128 stands for zero in the data rows.
The table, row by row:
[91, 178, 77, 169, 99, 165, 137, 207, 111, 127, 108, 179]
[104, 105, 25, 207, 102, 168, 115, 130, 149, 112, 106, 169]
[134, 67, 104, 123, 145, 125, 99, 60, 118, 151, 121, 129]
[153, 109, 108, 176, 121, 122, 137, 112, 207, 59, 148, 94]
[122, 144, 158, 85, 137, 123, 120, 139, 83, 170, 123, 136]
[121, 142, 154, 84, 140, 123, 122, 134, 80, 169, 121, 134]
[140, 182, 163, 138, 116, 116, 162, 184, 175, 72, 152, 102]
[123, 142, 161, 85, 139, 124, 123, 134, 76, 169, 122, 134]
[90, 178, 76, 168, 95, 169, 136, 207, 111, 128, 107, 182]
[143, 182, 164, 137, 112, 119, 163, 183, 174, 71, 151, 96]
[152, 106, 111, 182, 122, 118, 141, 106, 213, 59, 150, 89]
[124, 141, 158, 78, 140, 124, 123, 135, 76, 169, 120, 138]
[121, 140, 156, 86, 139, 123, 124, 136, 82, 167, 120, 137]
[143, 180, 164, 139, 112, 120, 163, 179, 174, 72, 152, 101]
[133, 64, 108, 123, 145, 124, 102, 57, 119, 151, 120, 125]
[124, 143, 157, 84, 143, 123, 123, 134, 80, 171, 122, 137]
[133, 68, 108, 127, 144, 126, 108, 57, 119, 155, 120, 125]
[141, 180, 161, 137, 115, 126, 163, 182, 180, 75, 150, 101]
[123, 140, 158, 83, 137, 123, 124, 134, 78, 168, 120, 135]
[133, 69, 108, 125, 144, 123, 103, 57, 119, 155, 117, 126]
[122, 138, 157, 84, 136, 122, 125, 134, 78, 168, 122, 136]
[130, 68, 108, 121, 145, 125, 100, 60, 121, 152, 119, 127]
[132, 65, 111, 123, 149, 123, 101, 60, 119, 153, 118, 125]
[121, 140, 159, 84, 140, 124, 125, 133, 74, 168, 123, 136]
[152, 105, 111, 178, 120, 116, 143, 108, 214, 54, 148, 90]
[123, 142, 160, 86, 135, 126, 124, 135, 75, 168, 121, 141]
[142, 181, 162, 139, 112, 118, 164, 182, 176, 75, 152, 101]
[122, 140, 163, 88, 139, 123, 122, 134, 80, 169, 121, 134]
[123, 140, 161, 84, 138, 122, 123, 136, 80, 167, 119, 138]
[131, 67, 107, 115, 144, 127, 100, 62, 120, 154, 120, 129]
[89, 178, 77, 170, 96, 166, 133, 208, 113, 126, 110, 179]
[143, 180, 160, 138, 118, 116, 163, 180, 177, 72, 149, 101]
[154, 108, 112, 178, 121, 118, 138, 108, 216, 55, 150, 91]
[133, 71, 105, 118, 148, 125, 100, 60, 116, 153, 120, 127]
[131, 66, 109, 125, 146, 126, 102, 59, 119, 150, 120, 126]
[144, 182, 159, 135, 116, 117, 166, 187, 178, 71, 154, 103]
[90, 178, 75, 171, 96, 163, 135, 206, 111, 127, 110, 177]
[121, 141, 158, 84, 134, 124, 123, 136, 80, 167, 123, 138]
[153, 107, 110, 178, 118, 120, 141, 110, 214, 58, 150, 89]
[92, 178, 77, 169, 100, 166, 133, 204, 109, 127, 109, 182]
[121, 136, 157, 86, 139, 123, 124, 135, 81, 168, 120, 133]
[133, 67, 106, 123, 146, 127, 101, 54, 118, 152, 121, 132]
[156, 106, 112, 179, 121, 118, 146, 107, 212, 57, 151, 92]
Every row belongs to one group in each of 2 separate groupings.
Some new rows, each followed by its group in each grouping, the strongest grouping first:
[122, 140, 159, 82, 135, 123, 126, 135, 80, 168, 120, 139] J901 J609
[132, 65, 108, 122, 145, 128, 102, 59, 119, 153, 120, 126] J901 J549
[156, 106, 111, 178, 121, 119, 138, 109, 214, 57, 149, 94] J167 J549
[124, 141, 160, 84, 139, 123, 124, 134, 80, 165, 121, 137] J901 J609
[143, 182, 160, 140, 113, 118, 165, 184, 173, 70, 153, 104] J167 J609
[123, 141, 159, 85, 138, 123, 123, 139, 79, 168, 123, 147] J901 J609
[135, 70, 109, 122, 145, 123, 103, 59, 111, 149, 119, 127] J901 J549
[122, 139, 159, 86, 138, 124, 123, 135, 76, 169, 123, 139] J901 J609
[90, 183, 77, 169, 97, 168, 134, 207, 110, 126, 109, 175] J793 J609
[123, 141, 155, 84, 138, 125, 121, 134, 76, 167, 120, 136] J901 J609
[143, 183, 161, 139, 113, 117, 163, 181, 176, 74, 155, 99] J167 J609
[132, 67, 107, 123, 145, 126, 105, 59, 119, 149, 119, 126] J901 J549
[146, 180, 161, 138, 114, 118, 163, 183, 177, 74, 150, 101] J167 J609
[121, 143, 160, 85, 135, 124, 125, 136, 80, 166, 120, 137] J901 J609
[120, 138, 158, 80, 139, 124, 125, 135, 79, 167, 119, 135] J901 J609
[143, 180, 160, 135, 111, 116, 162, 184, 178, 74, 151, 100] J167 J609
[101, 103, 26, 210, 104, 171, 115, 127, 148, 112, 108, 169] J793 J549
[121, 142, 160, 85, 136, 126, 124, 131, 79, 169, 123, 136] J901 J609
[132, 68, 108, 124, 145, 126, 106, 57, 118, 154, 121, 122] J901 J549
[131, 72, 109, 121, 145, 132, 102, 63, 119, 153, 118, 127] J901 J549
[98, 104, 25, 210, 104, 168, 112, 134, 149, 108, 106, 168] J793 J549
[131, 68, 107, 126, 151, 129, 101, 58, 116, 153, 120, 128] J901 J549
[143, 180, 162, 142, 112, 116, 165, 182, 178, 73, 152, 104] J167 J609
[139, 183, 159, 132, 111, 116, 162, 189, 176, 70, 152, 101] J167 J609
[133, 68, 108, 122, 145, 124, 103, 59, 112, 151, 125, 129] J901 J549
[123, 141, 160, 84, 137, 124, 124, 134, 78, 169, 122, 136] J901 J609
[155, 107, 108, 175, 121, 119, 138, 113, 214, 56, 149, 93] J167 J549
[156, 107, 109, 177, 121, 121, 142, 105, 215, 55, 149, 92] J167 J549
[119, 144, 159, 85, 139, 124, 128, 133, 84, 169, 121, 138] J901 J609
[99, 104, 26, 210, 104, 167, 119, 133, 149, 114, 105, 166] J793 J549
[124, 140, 157, 83, 139, 124, 124, 132, 78, 168, 123, 141] J901 J609
